128 stands for zero in the data rows.
Some points, one per row:
[113 189 130 141  92 132 127 164 122 153 102  83 127 120]
[180 153 217 114 152 107 129 121 118 176 131 132 163 158]
[131 112 142 103 119 106 133 100 116 151 182 143 145 142]
[124 164 188 136 119  97 125 169 126 176 110  62 172 121]
[180 166 213 110 119 108 136 123 117 178 137 115 166 156]
[175  82 127 168 144 183 131  73 171  94 117 255  66 136]
[162 133 170  89 140 112 128 141 123 136 123 133 156 141]
[ 88 130  58 115  99 127 140 137 119  93 137  83 117 118]
[124 104 114 103 129 113 102 122 117 171 147  98 136 131]
[119 162 118 153  97 153 119 151 125 121  84 118 109 113]
[133 143 166 138 128 122 113 119 129 136 112 126 154 130]
[ 95 101  68 125 102 166 124 111 154  63 125 143  70 126]
[108  97  45 138 106 164 156  93 165  53 140 174  70 127]
[157  97 153 114 153  93 129 111 114 158 160 139 169 152]
[ 91 145  92 104  85 129 120 160 109 121 120  62 129 133]
[165 107 196 105 147  96 133  93 136 140 189 156 161 146]
[153 112 120 149 160 159 134  76 167  97 129 193  99 134]
[111 104  62 149 112 166 125  65 151  99 145 168  76 133]
[ 95 186 184 184 123 134 117 176 162 136  77  61 130  90]
[ 73 140  77 116 115 148 112 182 139 103  92 134 127 108]
[130 198 208 166 100 112 122 198 137 182  64  87 172  96]
[101 149  80 167 107 164 129 148 155  89  92 136  92 103]
[146 162 214 144 152 108  91 157 125 230  92  84 167 105]
[125  82  69 129 119 158 131  90 171  79 147 192  89 141]
[ 86 116  70 123 135 150 110 133 104 112 134 115  81 111]
[149  96 121 147 122 144 145  83 119 104 140 177 106 141]
[ 68 160 109 102  89  85 116 195  72 151 131  13 181 113]
16 more points follow, each with its number after it:
[124 145 160 138 130 122 107 177 105 154  93 122 148 113] 0
[128  87 123  83 129 135 122 109 126  95 149 131 116 164] 1
[125 158 138 149 146 133 115 124 161 155 119 158 148 128] 2
[139  85  94 111 155 145 134  72 144  87 144 195 108 128] 3
[107  92  78  85 104 115 144 128 135  90 176 114 119 142] 4
[ 85 131  23 145 111 147 127 170 114  85 103  92  82  87] 5
[140 138 136 175 118 152 134 118 131 126 104 165 104 119] 6
[119  81  68 138 126 165 128  96 162  86 140 185  69 123] 7
[ 68 131  59 104  98 112 119 190  69 121 116  22 132 120] 8
[122 163 206 153 161 153 100 156 152 143  60 141 132  96] 9
[ 84 147  83 141  99 146 137 164  86 115 102 116 114 114] 10
[145  84 133  94 136 113 126 105 124 110 193 145 122 154] 11
[122 172 147 174 106 147  98 183 175 147  71 103 115  91] 12
[163  95 148  74 154  83 139  91  90 169 180 133 183 164] 13
[190 124 223 143 152 122 136  96 163 151 119 160 149 146] 14
[110 184 179 136 130 118  90 191  78 192 112  78 150 127] 15
Which two of these numbered points are nearest to each point below, ignoring the 3 directions in which the first points spread most? Their numbers follow each, nearest first.
[106 184 127 150 139 126 126 186 107 132  84  75 128  77] > 5 3
[100 146  65 169  86 171 134 119 143  94 109 141  60  94] > 6 7
[123  72  47 123 102 150 129 110 168  72 144 147  83 142] > 12 14
[161 148 217 149 169 103 122 154 121 171 109  99 175 167] > 8 14
[128 138 114 127 108 128 135 158 163 107 149 107 109 129] > 4 11
[143 111 158 146 160 142 129  97 141 103 109 168 125 131] > 3 13
[108 160 109 137 130 132 128 140 145 142 124 143 148 114] > 2 13
[ 98 182 128 126 130 110 118 173 125 178 125  97 175 111] > 2 13
[129  91  74 127 121 154 142  71 158  75 141 162  92 142] > 14 13
[172 179 236 135 117 111 141 118 110 181 126 125 149 113] > 6 10
[130 202 191 154  97 124 128 203 152 166  71 123 161  83] > 4 7
[112 108 145  63 138  94 126 121  98 137 195  98 158 163] > 11 1
[ 87 161 105 174 133 158 113 168 156 118  70 133 102  57] > 3 7
[130  72 151  32 160  96 130  96  91 117 180 118 166 189] > 1 9
[136  72  80 135 120 146 147  77 168  78 151 169  94 154] > 14 4
[ 84 143  47 159 135 178 113 148 133  81  73 157  82  96] > 0 13
[ 99 172 104 123  76 112 144 206 121 131  99  81 152  98] > 4 13
[ 77 131  89  97 103  82 138 178  62 143 149  64 171 107] > 10 6
[107 145 144 111 141 107 126 162 102 123 132  93 156 124] > 3 11
[107 102  48 109 108 155 124  88 134 100 129 160  99 137] > 13 7
